A single turn carries every row of the set below to another of its rows. Some are shown first; where does it send the rows asked next?
Mide: [  0  26  17 -19 -10  -3   7 -18  -3  13  -4  14  -6 -22  15   3   8   3
 -12 -14 -15 -15  -1]
vibed: [ -8   9  10  -4  -8   3 -13  -8  -6  -3 -15  15   0 -24  19  15   7  -5
   1 -14  13  11  25]
Sasep: [  2  18  19 -10 -11   5 -20  -9  41   9   9   4 -10   1  10  -2 -19  -2
  -4  31   3   9  -7]
vav: [  4   3  13  27  -2 -33  -8  -3  17  11  -9  -6  12  11   5  -7 -12 -16
   1  -3  31   9  -1]
niba: [  0  15  -3 -11 -32   4  11 -25  14  16  -9  17 -19  25   0  -1   0  -6
 -21   1 -16  15 -23]
Rozik: [ 14  -6  -1 -19   0   8  13 -21  16  -1  -2   6   2   2 -11  28   8  -8
  -3  15 -13  35  18]
Sebar: [ 10 -10  -8   9  -5 -14  -7  -5  26 -11  -3 -13   6 -13 -18   0   3   7
  12  25   5   6  23]
Digu: [ -4  32   8 -13  11 -12   1   5  13  10 -28  13  -9  -6  -6  -3  19   0
 -11  11  21 -16  -4]
Geros: [ 15 -19 -12  -4 -16 -26  24 -27 -10  -8 -13  -2  -1   9  -4  10  -8  -8
 -12  -4  -8  -1   7]
tok: [ 15  11  -7 -33 -10 -10   7 -11   6   1 -12   3   0  -3   0   4  -2  -7
  -8  53   6  18   6]
bem: [ 10  -2  -5   1 -14  18  15 -31  24 -15   0 -13   3  16  -3  13 -18 -31
   0   3 -11  16  -9]
mida: [  2  17 -16  -9 -14  10  31   2  25  -4 -12  -5   0  -2 -15  -8  -6   2
  -3 -26   1  29   0]
vosa: [  4  23 -11  13   1   5  -1 -18  15  13 -13  23  14  -3 -26  12  14   6
 -18  31  21  11  -3]
temid: [ 10  30  12   9 -10 -12  -5  -6  -5   7  -4   2   9  13 -11 -33 -12 -27
 -15  -7  15  -4 -13]
Butu: [  8  15 -31  -5 -14   6  16 -11  23   0  -2  -6   6  15  -1 -16 -15 -14
  -6  34   5   6 -22]
nemu: [  3   5  19 -22 -18  -7   3 -20  11  -6  -3 -15  24 -13  13  19   6 -27
 -22   4  10   0  17]
pigin: [-10  20  16  36 -14  -7  30 -11  13   2  -9   7   8   0  -1   1  -8 -13
   1 -22   0  17  11]
Zari: [ 21  25   9  -3  -4 -11   0 -25  -5   5 -18  -4  -4  -3  13  -5 -29 -22
  13  13  11  15 -29]
Guzos: [  4  12  -5   0 -19 -21  -4   2   5   8 -39  18  11  -4 -28  -5  -1 -11
 -20  -3   3 -17   4]
nalu: [-10  27  22  18 -16   8   2 -17  15  -8   4   3 -22  -5   2  -6   0  13
   0 -12  20  25   5]

Zari -> mida
vav -> nalu
temid -> pigin
Now find these:
bem -> Rozik
Sasep -> niba

A single turn carries every row of the set below to another of its rows. Some are shown first; where does it send the rows asked next?
pobam: [ 18  -9  11   3 -21  27 -14  -1  -5  -3 -19  -3  -1 -16 -11  -2   9  31
   2  17  12   5 -22   0  -4   5  16   5  -8   0  30 -15  12]
Zugof: [ 16  -7   9  -1 -11  32 -17   5  -1 -10 -24  -3 -18  -6 -14   9   7  36
   2  14  16   0 -19   0  -7  -4  12   2 -13   0  27  -8   4]
Veket: [ -8 -21 -16  11 -22 -18   6 -25  -9   9   4  25  -2  12  -7   9   1 -19
   1  -8  19  -1   0  11   7  31   0  -8  -1  24  15  -5   0]
Baruv: [-15  -2 -10   4  -1  -5  -1 -15  10 -15  28  -6  13  13  15  14   7  -2
 -22  -3  24 -15  -4   8 -11  14   2  -9 -13   6 -20 -18  13]
rufi: [-19 -33   2 -13  -9   8 -21  27   2  -7  17  22  19  18  -9 -12  22  -4
  15 -14   0  -5   2  11 -18 -15 -12   1  -4   0  -9 -16  -9]
tatu: [ 19  -4  15  -2 -21  21 -14  -3  -1 -12 -17  -4 -19  -8 -12   6   4  33
   1  12  14   3 -29   4  -8   3  14   1  -7  -1  26 -15  14]
bozez: [-11 -25   8  -4 -10  -8  -9   5 -10 -12   8  23  15  16  -4 -16  14 -26
   8  -1  -1  16 -28  32  -8  11  19  12  -2   7  -9 -10   1]
nuril: [-17 -12  -5   1  -1  -6 -18 -12  10 -10  30 -11  14   0   8  12  -5 -14
 -12 -15  30  -2  -3   2 -15  19 -17   2  -4  -2  -6 -16  22]
dar: [-19   1  11   0   8  -9 -13  -1 -14  -4  -5  -1  -8  14   9 -26   2 -21
  -3 -20  -7 -27  12   3  10   4  32  -2   9 -12  25  -7  -1]
fovi: [-18   1   6  -3  20   2 -13   8 -15  -6  -8  -2 -18  21   3 -19  -4 -19
  -9 -19  -8 -28  16   2   8  -1  22  -2   3  -9  27   1  -3]
remoz: [ -5  -1  30   4 -20  -6  -7 -31 -28   3 -12  16   6  -9   1 -18   4 -17
  -5 -10   2 -16 -14  10   1  17  16   6   6  12  -3  14 -13]
Fuvo: [-24 -19  10 -11   8 -17  -9   7 -10 -14   2  -7   9 -13  13 -12 -22  -2
  27 -25  15  12 -18  -7  -4   9 -12  -9   5  -4  -6 -10  17]
rulak: [-12  -6  25  -8 -19   9 -17  -7 -16   6   1  14   7  -3  -3 -12  11  10
  -2 -24   1 -39  16 -11 -12 -11 -20  -9   4   7  -4   6 -19]
mopak: [-11 -22 -27   5  -9   1   6  -7  -6   8   2  25  -8  24 -11  17   4  -2
  -4  -9  17 -16  19   1   2  12 -17 -17 -11  25  12  -1 -12]
guzen: [-24 -13 -14  12   6   5 -11 -10  12  -8  15  -5  27   3  15   8  20  -2
  -7  -2  34 -17  12   1  -6  10  11  -4 -17   3 -18  -9  -7]
Kidor: [-14   6  12  -8   9  -9 -10   2 -14  -8   3  -3 -20  20   5 -20 -10 -20
 -11 -23 -12 -25   7   5   5   4  18  -4   9 -10  26  -9  11]
rogo: [ 18  -9   7  -1 -14  35 -14   6  -4  -3 -19  -3  -6 -11 -13   3   8  37
  -1  16  11   1 -16  -3  -8  -2   6   4 -11   1  30 -13  10]
romob: [-14 -25  -5 -12   8  18  -9  30  -6 -14   6  23   4  34 -12  -2  15  -6
  -3  -2  -5  -2  -4  20 -16 -14  -7   1 -15   9 -13  -4 -12]
tedo: [-17  -2   2 -13  11 -16  15   7 -11 -25   1  -2  -3  11  18  -4 -17  12
   6 -10   4  -1 -25   2  -2   1   0 -25  -8   8 -21 -12  13]
lis: [-15 -31 -17  11 -22 -13  -6 -19  -5  14   5  24   6   4  -9   6   4 -17
  12 -17  25  -4  13   1   4  26 -10  -5   2  17  21  -5  -5]
dof: [-14 -28 -21   5 -19  -6  -6  -8  -1  13   9  24   2  12 -10  11   6  -5
   7 -19  21 -15  23  -5   0  14 -24 -14  -2  18  18  -7  -8]
doza: [ 20  -5  10  -1 -20  28 -11   1  -6  -5 -16  -3  -7 -10 -11   2   6  35
  -3  18   9   2 -24   0  -8   2  11   2 -10   2  29 -16  15]
Luso: [-21 -16 -14  16  19   8 -14 -14   3  -9   3  -9  19   2   8  11   4 -22
 -10   0  36   2   0   9  -3  23  11  11 -16   5  -9   5  -1]
nege: [ 13 -14  16  -2 -21  25 -27   2   3  -6 -18  -5 -10 -19 -14   2   7  32
  13   4  19   3 -17  -5  -9   0   7   5  -4  -7  32 -14   9]
vob: [ 17 -11  12  -1 -22  28 -19   2  -4  -2 -15  -4  -1 -19 -12  -2   8  32
   6  12  13   4 -18  -4  -8   3   7   6  -5  -3  33 -17  14]
Fofev: [ -6 -18   1 -12   0   3  -1  16 -10 -18   9  23  -2  34  -9  -3   5 -17
  -9   1  -8  10 -27  31 -14   1   3   5 -10  13 -13  -7   4]
vula: [ -6   0  16  -6   4  23  -7  -4 -26  -1 -16  13 -10  12  -9  -2   0   2
 -18 -10  -2 -31   7   0  -8  -8 -17  -2  -8  17  -5  25 -24]
zenid: [ 15  -9  16   3 -22  20 -19  -5   0  -7 -21  -3  -8 -17 -10   0  12  31
  11  12  18   4 -24   2  -3   4  24   4  -6  -3  27 -13   7]
golu: [-11 -14  32  -3 -19   2 -27 -18 -22   9  -5  11   9 -18  -7 -17  -1 -15
   7 -26   7 -15   2  -5  -8   9 -17  10  13   2   8  13 -10]
kipom: [-18 -38  10  -7 -12  -1 -26  15  -3  -5  12  21  23   5  -8 -18  16 -24
  21 -15   5  13 -11  18 -14   3  -1  15   3  -3  -1 -12  -2]
detu: [-24 -16  -5 -10  34   8  -2  22 -13 -19 -14  -6  -2   6   8  -2 -20   6
  15 -15  13   5  -7  -8  -4  -5 -15 -12 -13   5 -10   7  -1]
Kobi: [-24 -15   2   2  22 -10   4   1 -16 -17 -19  -2  10  -4  18 -13 -11  -5
  22  -6  16  12 -22   4   8  12  22  -8  -8   6 -14   4  -2]
pela: [ 14  -9  12  -3 -22  27 -19   5   4  -8 -15  -2 -11 -11 -11   5  14  43
   8   8  16  -7 -14  -5  -9  -8   8  -4  -8  -4  25 -17   5]
Misom: [-30 -16   1  -6  10  -8  -1  14  -4 -14  -3   0  19  -4  21 -14   2  18
  29 -16  15 -10  -1 -12   1  -7   5 -22  -7   0 -19 -11  -7]
Besu: [-20  -4  12  -5  12  -4 -21   7 -13  -3  -1  -4 -13  12   3 -24  -8 -23
  -1 -28  -6 -23  16  -2   4   2  12   1  11 -15  32  -4   4]
nareb: [  3   9  25  -9 -12   1   2 -21 -29  -5  -5  13 -16  11  -4  -4 -12  -8
 -25 -10  -8 -19 -17  11  -8   9  -8  -2   1  17  -5  15  -2]
geta: [-19 -16 -14   4  22  14 -19  -2   6 -11  13 -12   7   7   1  19  -8 -16
 -17  -9  32  -1   4   2 -14  14 -20   7 -15   3  -6   2   9]
fitu: [-19   3  10  -7   7  -5 -13   7 -10  -6   4  -1 -13  19   7 -23   1 -11
  -6 -24 -10 -36  19  -2   4  -6  18 -10   7 -12  23 -12   1]
kol: [ 16 -10   9  -1 -21  31 -16   5  -2  -2 -16  -2   0 -14 -11   0  13  39
   4  13  12  -3 -14  -6  -8  -3   8   1  -8  -1  29 -18  10]
Ziva: [ -5 -18 -23   7 -10  -7  11 -15 -10   5   2  24 -13  25 -11  17  -5 -13
 -10  -6  14  -5   3  11   4  24 -11 -12  -8  28  13   0  -2]

Zugof -> pela
Veket -> Ziva
golu -> remoz
Now find these:
bozez -> Fofev
nuril -> Luso
Fuvo -> Kobi
rogo -> kol
dar -> Kidor

A single turn carries every row of the set below to another of its rows. Some are shown first; where does it send the rows asked next?
muso: [-19   6   4  16  13   2  -3   3  -6   1 -25  -2 -17   6  10   5  24  -7
   5 -16  42  -5   2   0 -25 -29]
mezim: [ -3  20   8  -4  -5  13  -4   9  -8  19 -21  -6  -7 -13 -27 -11  -7 -25
   1 -35  15  13   8 -10 -11 -19]
luma: [-10   7  13  -5 -11 -11  17  -8 -25  11   5   6  19  -5  23  17  26 -12
   2 -21  13  18 -45  11 -15 -24]
gan: [-17  15  20   3  20 -12   1 -16  16   4 -18   0   0   8  31 -19  14 -16
 -28  -3  21  17   3 -20 -39  -1]
nov: [-14  11   5 -35   1 -14  -4 -43 -16  -8 -24   5 -24  15  -2 -16  24  -6
 -16 -19   9  21  -8 -18 -34  -7]
zimos: [-13  10  15 -28   3  -8  12   3 -37  10 -11   4  18   0  15  26 -10 -17
 -24 -16  -1   7  -8 -19 -22   7]
Soge: [ -8   5   9 -14   4  -4  24  -5 -21  23   3   4  14  -8   4  31 -13 -15
 -10 -36  30   6 -32  -1 -22  -1]
Ziga: [ -7  14  18  -7   1   8  16  15 -31  25 -12  -4   6  -8  19  19 -11 -26
  -7 -31  19   3   2 -11  -5 -20]
kedog: [-14   8  11   0  21 -16   6 -27  23   4 -11   1   5   5  22 -16  11 -10
 -26  -8  35  16 -12 -14 -43  -4]
disig: [-10  12   8 -20   4  -5   8 -42   3  13 -10   2 -31   3   1 -22  27 -14
  -5 -47  26  22 -29  -1 -22 -14]
Fite: [-14  18  22   9  -9  -4   9  10 -37   8 -10   4   9   0  26  18  27 -16
   9 -10  13  15 -16   5 -13 -31]
med: [-12   8   3 -14  17  -6  20   8 -45  -1  -9   1  -3 -16 -29 -32  32  -6
 -16 -21  15  18  -4   2 -26 -13]
neze: [ -8  15   3 -14   1  -1   2  -9   0  16  -6   4   1 -12 -38   2  -6 -14
  -5 -40  13  21 -28  -1 -30  12]
kob: [-12  12   8  -9  19  -4  23   9 -42   5  -5   3  -8 -18 -28 -33  34  -8
 -13 -26  15  22 -10   7 -24  -7]
dat: [ -9  17   7 -29  -6   0  -9   1 -15   5 -23   0   6  -7 -23  -9  -3 -19
 -21 -20 -18  19   2 -19 -20   9]
fovan: [-11   7   3 -18  17  -6  23   5 -41   2  -4   1   0 -19 -26 -36  34  -9
 -20 -26  11  21 -13   5 -22  -8]
fonu: [-13   7  11 -15 -13 -16   6  -5 -41  -7  -7   6  23   4  21  20  23  -8
  -6   0   3  15 -25  -4 -21 -24]
ramob: [-24   5  12  -1  18  -6   8 -13   8  10  -5   9  -5   0  17   7  38 -10
 -13 -34  10  12 -45   9 -28  20]
siru: [-16  25  21  -8   5   3  -3 -22 -14   7 -29   1 -43  11   9 -21  29 -18
  -2 -30  16  20   9 -13 -20 -20]
Rofor: [-11  12  17   7  20  -6   6 -18  24  13 -12  -3  -1   1  32 -25  13 -19
 -22 -14  33  14  -3 -14 -31 -13]
Nuni: [-12  -8  -5 -29   2  -6  -5 -10  -8  -9 -22  -4  10   2  29 -14  29 -13
 -31 -10  -6  -1  -6 -16  -9 -17]

muso -> Nuni
neze -> mezim
Now find these:
Ziga -> zimos
kedog -> Rofor
fonu -> luma
disig -> siru
fovan -> kob

